(in the rows, 128 means zero)
The same turns and mirrors carry the whole set onto itself, and each row onto the other rows of its family. Which rows share a family with each named row? Give them in list order.
These 18 rows form 3 families of 6 rows each.
C: [145 141 119 169 131 115 117 139]
K: [106 123 124 170 137 122 147 149]
X: [133 109 129  99 117 111 129 104]
T: [142 108 155 121 128 130 109 125]
L: [107 142  96 151 125 114 158 124]
J: [150 130 153 125 133 131 114 107]
F: [109 137 120 175 132 139 126 120]
G: [139 113 132  97 121 104 141 130]
S: [143 126 127 103 116 122 120 101]
B: [ 99 120  99 148 120 112 153 143]
P: [ 96 115 111 135 107 107 156 136]
V: [152 135 140 138 147 136 110 113]
D: [141 132 136 159 106 131 103 123]
E: [103 109 132 103 123 128 150 110]
Z: [142 144 128 159 130 120 101 128]
A: [115 141 122 173 136 132 138 145]
U: [106 105 124 113 124 123 166 121]
H: [107 118 115 114 147 112 164 126]

Same family as U: X, J, B, Z, A
Same family as V: C, K, S, P, E

The same turns and mirrors carry the whole set onto itself, and each row onto the other rows of its family. Which rows share a family with each named row? Give them in list order.
These 40 rows form 8 families of 5 rows each.
Gufi: [119 147 131  99 127 102 125 161 122]
Durem: [134 164 128 146  72 143 116 112 114]
zapu: [136 188 147 118  91 157 121 121 114]
per: [132 189 117 152 107 152 101 152 122]
nozet: [118 176 149 130 124 146  89 162 101]
lolev: [154 160 127 149  84 149 131 125 114]
von: [155 155 131 139  88 148 141 126 116]
nekel: [146 152 143 127  79 131 134 110 123]
sibav: [134 178 110 129  81 150 126 116 123]
subo: [113 189 141 133  99 158  99 128 104]
gaki: [146 147 107 147  77 130 127 135 110]
giber: [121 139 142 130 131  98  98 148 103]
soge: [120 152 136 109 125 104  92 168 103]
bubiz: [129 172 127 154  94 165 114 141 104]
Muro: [111 139 134 102 116  97 116 125 109]
feb: [126 137 139 113  94  99 130 131 137]
fifu: [140 174 136 154  93 162 103 146 111]
firuv: [109 178 143 108 135 132 104 163 107]
rulub: [108 167 141 145 135 133  93 161 119]
gilu: [105 148 124 105 107  89 103 144 120]
rako: [144 136 116 121  95  93 108 155 114]
mezab: [130 189 143 135 111 166 113 142 105]
zovu: [112 193 146  99 115 143 109 146 123]
sekel: [144 132 123 121  98 106 142 139 125]
Dozad: [108 151 129 108 128 107 102 163  95]
Bame: [113 179 144 104 135 140 115 162 111]
Bami: [147 133 118 130  90 102 133 137 122]
tos: [ 95 180 139 107 120 126  91 147 108]
Sifab: [161 173 104 141  88 130 110 134 108]
tifiv: [ 87 161 145 113 131 129 107 139 118]
teda: [157 149 116 148  76 129 116 141 118]
Rez: [105 162 141  96 117 107 116 152 137]
leguf: [119 143 127 105 123  93 117 160 118]
Pena: [140 148 111 112  85 110 128 111 112]
Famun: [102 186 132 131 110 162 113 133 127]
suze: [105 175 141 130 125 151  99 158  94]
puv: [155 143 120 128 102  96 108 131  96]
Miro: [135 185 143 128 111 168 125 140 107]
Biguf: [130 139 117 130  78 101 119 122 124]
Bavul: [133 133 108 119  97  94 119 149 105]

Same family as bubiz: gaki, Dozad, suze, Bavul
Same family as feb: zapu, nekel, zovu, Rez
Same family as subo: Durem, gilu, tos, Biguf
Same family as lolev: firuv, mezab, Bami, leguf
Same family as giber: per, rulub, Sifab, puv

